Rows are one point carried round by a steady rotation, each followed by how many steps it has turned.
The counts run from 0 to 804.
  8.1   8.3  21.9  13.2  24.5  22.1   8.8 -19.7  19.8  20.6 -17.2  -5.5 -25.0   4.9  19.8  28.2   4.8  11.0  16.8  -1.5 -22.0 -22.7  -1.6  -2.4   7.0   4.6   2.5   8.0  -0.5 -27.2  -5.1  16.2 -19.3  16.1  30.4  -6.0  -6.8  18.4  13.8   6.8  -9.6 -16.5   9.6 -17.3   0.2 -> 164
 -1.0  13.6  15.6  -2.2  34.6  26.4 -14.8 -10.9   8.2  21.1 -16.8 -17.1  -5.8  14.4  31.2   7.9  17.0 -10.5  40.3  14.6 -12.6   9.5  -5.0  -6.7  10.4   3.1 -18.9   7.2   4.0  13.3 -20.4   5.1  -6.0  -5.1   6.3 -16.7   8.4   1.2  14.5   5.4  23.3  15.3  10.5  -4.7 -14.9 -> 528
  4.5  -4.5  21.7 -20.9  14.7   7.0  -9.1  -9.8  11.3  -5.9   6.8  11.2  -6.2  13.0  15.7  -1.8  -3.8 -20.9  30.2  -3.2 -23.0   4.7 -33.7  21.8  -4.5  12.5  -1.3 -15.7  -2.8  -3.4   3.4  -0.8 -15.8  -1.1  20.2 -20.9   7.1  20.4  17.5  -2.4  30.2 -14.4  23.0 -12.8  -8.8 -> 472
 28.5 -18.2  13.8  -5.3  19.1  12.8   1.7  -4.9  20.0  35.0   6.7  27.4   2.8  -6.7   2.7   3.4  -5.1   4.2  14.6  14.6 -16.1  33.7  -9.2   9.5   0.8  -6.8  -2.6  -5.5  -2.9   4.9   1.3  11.8 -14.6 -42.2  11.2 -18.8  20.4  15.2   5.5  12.8   9.5   9.9  17.8 -11.6   2.4 -> 684
 15.9   2.0 -15.3 -14.9  33.2  10.1  -2.5   6.6  10.6 -11.4   2.8  13.6  15.0  22.9   2.6   3.7  20.6  -0.7  22.5  -2.3 -22.2  -1.7   4.2  17.7  11.7  30.2   1.9  12.4  14.7 -23.2   6.0  22.9  -8.9 -13.2  11.0  -5.8   9.1  13.2   5.1  -2.3  28.5 -15.8  18.8 -18.4   3.0 -> 715
  6.5   0.2  26.0  -4.4  16.8  36.2  -0.2  -8.5  25.0  25.6 -15.7 -22.7  -5.7   5.3  16.5   1.9   3.5  -2.9  32.9   1.1 -10.1  23.4 -21.2   4.3   7.5   0.4  -6.1 -10.9   5.7  13.3 -14.7   9.2 -15.7  -2.9  14.6 -30.5   6.5  20.4   6.7   4.7   9.9   0.1  18.4   9.1 -15.4 -> 101
 18.2 -17.4   1.5  -9.7  19.1  12.6   1.0  -7.4  20.5  -2.0   6.6  32.4  -1.8   9.6   7.7  22.4  14.8 -11.9  20.0   9.3 -12.9  -0.2 -12.4  15.5  -2.6  15.6  -5.8   5.1  -5.2 -16.2  -8.4  22.5 -19.0 -28.8  11.0 -12.5   1.5  21.6   3.0   1.9  40.9  -2.0  16.0 -24.7  -3.3 -> 381
 16.3  -9.0  -4.6  -5.5  33.7  24.3  11.8  -5.2  13.3  12.5  -4.2   9.9   5.2   2.5  12.8  18.4  10.1  -5.2  23.7  15.3 -16.5  23.2 -12.6  12.8   1.9   3.7  -0.4   3.3   8.2  -4.5 -13.7   8.7 -22.2 -34.1  -0.6 -19.9   6.9  16.4   9.0  16.0  36.7   7.8  26.7  -4.6   0.4 -> 386
 19.9  -2.2  26.1 -21.7  14.3   2.9 -14.5  -8.1  13.0  -2.0  10.1  20.0   4.4  11.6  18.9  -9.4   1.2 -24.6  32.5   7.9  -7.6  21.4 -24.4  18.6   0.7  -1.5 -15.9  -3.5  -3.1  12.2  -3.8  12.8 -13.6 -25.3  12.5 -21.0  10.4  16.9   2.3  -5.0  29.4  -7.7  14.4 -16.5  -3.2 -> 478
 27.7  19.5   8.9   8.4  29.7  21.8  -0.1   7.9   2.6  29.2  -3.3  -4.8  17.0   7.1  23.0  -1.2  -4.3  14.2  24.2   7.6 -32.6  22.1  13.0  -5.4  17.1  13.7  -2.3   5.9  18.7   4.2  15.5   6.2  -8.4 -16.7   7.7 -13.7  20.0   2.8   3.2  -3.0 -13.3 -23.5  13.8  -7.7   5.4 -> 20
 16.8   8.7  32.8  -9.8  34.1   0.3   5.8 -13.2  11.0  21.7  -0.1  12.1 -12.2  -2.8  11.9   8.7 -17.6   5.0  17.0  -8.0 -33.0   4.1 -17.7   7.0   6.4 -12.0   8.7  -8.9  -5.1 -14.7  16.3 -14.5 -19.7   5.2  22.9 -26.1  10.6  17.1  28.5  15.5  -6.6 -11.3  21.8 -11.6   4.9 -> 262
 16.0  16.2   5.1  -1.1  50.2   7.2   7.8   0.4   2.4  -5.8  -7.0  11.1  -5.8   9.7  19.7  22.7   9.3   1.6  21.3  -0.1 -27.2 -10.6  -2.5   8.4   8.1  13.6   4.8  14.3   6.9 -28.5   6.4   3.1 -21.2  -0.7  17.1 -11.4  -0.6   7.6  27.1  11.2  14.8 -14.0  24.5 -21.6   7.2 -> 756
 14.9   3.3  13.6  -1.6   3.9  34.3  -8.4  -6.9  31.8  20.6  -5.0 -20.4   8.1  15.9  20.5  -4.0  11.9   2.5  26.3   5.8  -0.8  23.2  -5.8   3.1  17.5   9.8  -7.2  -4.3   8.2  10.6 -14.4  40.2  -7.3 -20.7  15.4 -19.7   4.1  20.6 -16.9 -14.2   4.2  -9.9   2.5  -0.4  -7.2 -> 442
  3.1  -3.6  20.8 -14.1  15.4  10.5 -42.8 -10.0  15.4  27.1   2.9   1.6  -2.9  24.0   2.8 -20.8   8.9  -4.7  30.4   2.2 -13.0   6.4  -5.1   4.4  15.4   5.9 -24.0  -5.7 -13.3  12.4  -3.0  17.5  16.0   2.0  21.1 -12.7  24.4   3.1  19.2  -5.9  10.5  14.4   3.4  -9.2 -14.4 -> 235
 28.4 -11.7   8.9  12.2  22.2  11.0   6.2  -7.9  23.2  29.3   0.5  32.5  -4.8  -7.8  -2.3  17.1   3.1  19.8  10.4  16.0  -8.0   1.6   1.3   8.1  -0.3   0.0   8.1   9.6  -5.5 -20.5  -8.5  24.8  -9.3 -37.3  25.3  -2.3   7.8  11.9  13.6  14.3  -1.3   2.6  23.5 -25.5   3.2 -> 251
  3.8  13.1  13.3   6.6  31.3  27.1   1.4  -5.9  26.3  21.7 -20.2 -24.9 -11.3   5.0   3.8   7.7   8.1  20.3  22.8  -8.0  -6.6 -10.8  -1.0  10.7  17.4  10.4  11.7   2.1   4.4 -24.8  -5.0  25.0  -0.7  15.6  28.1 -13.2  -0.9  13.8  21.4   5.6  -9.0 -12.3  14.7  -6.7  -8.3 -> 499
 21.3   2.7   1.3   2.0  30.4  28.7   8.4   1.6  21.6  36.9  -3.5  -1.5   1.8   7.5   7.8  19.4   4.1  20.6   6.2 -11.8 -35.7   6.5  11.7  -3.3  25.1   8.6   5.0  -1.7  13.0 -17.3  17.0   5.6 -17.8   1.7   6.8 -18.3  16.8  21.1  10.3  16.2  -1.8  -9.6  12.1  -4.9  11.8 -> 259
  5.6  -6.6  25.2  -1.4   8.1  10.0 -26.9 -13.5  11.0   5.2  -2.9  16.5  -6.7  17.2  11.1  -7.1  10.1 -14.8  36.5  23.7  -3.6  -0.7 -16.7  13.1 -10.8  11.2 -19.3   4.2 -13.3   3.1 -20.9  23.6   1.0 -19.5  32.1  -3.4   7.9   5.6  11.3 -10.5  17.8   2.0  16.1 -24.8 -20.3 -> 575
 16.8   0.2 -11.8 -19.6  45.1  18.5   1.6   3.6  16.4   2.3   2.3   5.4   8.7  12.8  13.3  15.5  23.8  -5.0  20.4  -2.3 -18.1  11.5  -5.1   5.0  21.1   8.3  -5.2   8.6  11.3  -8.7   2.2  10.1 -18.6 -18.7  -6.2 -18.9   9.3  23.0  11.2  13.6  41.9  -2.0  12.4  -6.0   4.0 -> 721
 12.2  -0.9  12.1  -7.2  42.0   4.3  -7.1 -13.6  19.7   9.6  -6.5  17.7 -18.1   7.7  12.7  29.2  22.4  -3.7  22.3  10.0  -2.9 -20.0 -10.9   3.4  11.6  -3.1 -11.6  19.7 -13.6 -16.2 -13.5  14.8  -6.5  -4.2  12.9  -8.6  -2.9  13.0  26.5  16.2  26.9  16.5   6.9 -24.2  -5.7 -> 626
  3.4  12.9  18.3   9.5  12.0  27.8 -11.9  -7.6   9.1   7.5 -16.2 -15.0  -6.2  20.6  18.9  -3.0   5.0   9.5  33.7   7.5 -26.5 -11.7   2.4   3.9   7.5  29.1  -3.4   0.0   3.7 -18.1  -3.7  24.0  -3.1  16.7  34.2   0.4   4.9   6.4   9.9 -15.0  -8.5 -26.3  20.1 -13.3 -13.7 -> 704
 25.0   2.6  -4.9 -15.9  30.4  17.9 -14.5   3.1   7.9  16.6   8.7   7.0  18.9  21.0  15.0   2.2  16.9  -8.1  23.8   1.9 -24.3  26.8   7.7  -2.1  24.9  15.1 -16.1   7.7  10.7   9.0   8.6  15.5  -8.5 -21.9  -7.9 -18.0  22.3   8.1  -6.1   1.7  29.4  -1.3   1.8  -8.5   4.5 -> 185
  5.7  -7.7  26.5  -4.5  11.5   3.5 -33.1 -12.7  13.0   9.1   0.4  18.1 -13.6  21.9   0.8 -12.5   3.0  -1.1  25.5  10.3 -23.7 -21.1  -5.7  13.2  -1.9  22.3 -12.9  -5.7 -15.3 -19.1   3.2  16.1  13.1  11.1  37.0   3.8  14.5   3.2  27.9 -10.9   1.5  -6.9  17.1 -27.0 -17.2 -> 371
 14.6  17.3  11.5  -4.4  46.6  -4.9 -18.6  -9.3   7.4  -2.2  -6.3  23.9  -4.1  13.6  24.2  13.1  16.8  -5.0  34.0  18.8  -2.0 -11.5  -0.8   4.6   7.0   6.7 -14.9  27.3  -5.1 -11.5  -9.5  18.2  -5.3 -21.3  16.0  -2.5  -1.5   2.3  12.6   6.5  20.9   2.7  11.0 -29.9  -2.6 -> 620
 29.9  15.8  20.7  -0.4  21.1  10.5  12.3  -5.0  18.9  10.8   2.4   7.7   6.3   3.3  30.7  10.3  -9.7   1.6  20.1   1.3 -12.4  25.4  -7.9   4.8  10.7  -0.3   2.5   1.9  11.4  -3.0  11.7  14.3 -33.5 -29.1  11.1 -23.2   0.3  19.6 -11.9  -0.4  -6.0 -33.0  12.1 -15.6  14.2 -> 16
 20.4 -22.6  27.5  -7.5   0.5  20.7   3.3 -16.5  38.4  28.4   4.4  15.3 -12.5  -0.9  -2.4   6.8  -4.6   1.2   7.6  -4.7 -16.4  12.1 -22.6  11.8  -0.9  -9.4   1.2 -22.2 -10.7  -4.1  -4.0  16.6 -16.3  -9.4  26.6 -20.8   5.7  35.3  10.2   5.5   6.1  -3.0  12.4  -5.6  -6.0 -> 638
 16.8  15.4  14.3   4.7  10.8  19.9 -14.2   2.9  26.6  21.7 -10.7 -11.1   8.0  12.9  -0.2 -20.0   5.7  21.0  25.2   6.3  -5.5   7.0  10.5  12.7  14.1  21.0   4.1   3.5   9.0  -9.5   3.0  39.6   5.3 -12.4  34.1  -4.5   7.6   7.5   2.8 -17.6 -24.1 -26.3  15.4 -10.8  -7.4 -> 743
 30.1  14.9  16.0  -9.2  16.2  -1.5 -27.6  -3.0   6.7  20.2  15.7  14.8  17.6  17.8  13.1 -18.5  -5.8   8.2  20.6   0.2 -26.7  19.5  11.5  -0.8  17.6  11.3  -6.1   0.7   4.3   0.9  25.0  16.4  -7.5 -17.8  17.6  -8.1  21.2   1.4  -4.9  -8.5 -11.9 -26.4   1.2 -22.6   4.9 -> 315
 18.6 -12.3   9.1 -14.7  16.4  16.1 -24.5   3.1  10.0  24.9  10.0  16.4  20.1  12.9   5.6 -22.5   4.0  -2.8  23.7  12.3 -18.2  29.8  -1.5   5.8   9.0  14.9 -13.3  -4.4   0.4  13.6   4.8  14.1   3.7 -34.3  10.7 -18.3  31.9   4.9   3.5  -4.9  16.1   5.1  15.8 -12.7  -7.8 -> 480
 13.9 -28.9  -5.9  -9.4   3.9  24.3 -18.1  -3.5  27.7  13.2   5.0  20.2   6.5  23.4 -11.5   1.0  23.8   4.4  12.0   1.5 -22.0  -4.0   1.2   9.5  11.6  27.0  -8.2  -4.4  -3.9 -13.4  -2.5  33.5   8.5  -7.5  18.7  -4.7  18.3  19.5   5.2  -1.9  27.0   3.1   9.1 -17.8  -6.2 -> 42
 17.7  21.9  -1.9  17.8  35.0  24.8  -1.0   4.1  12.1  25.4 -15.7  -4.8   6.4   2.2  12.5   5.8   6.3  28.6  20.0   9.9 -14.7  -0.7  16.1   1.7  13.5  19.9   4.9  17.6  15.5 -19.2  -2.4  26.3  -3.7 -14.8  21.7  -1.2   9.1  -4.0   7.3   5.7 -15.8 -18.0  23.4 -14.5   5.3 -> 453
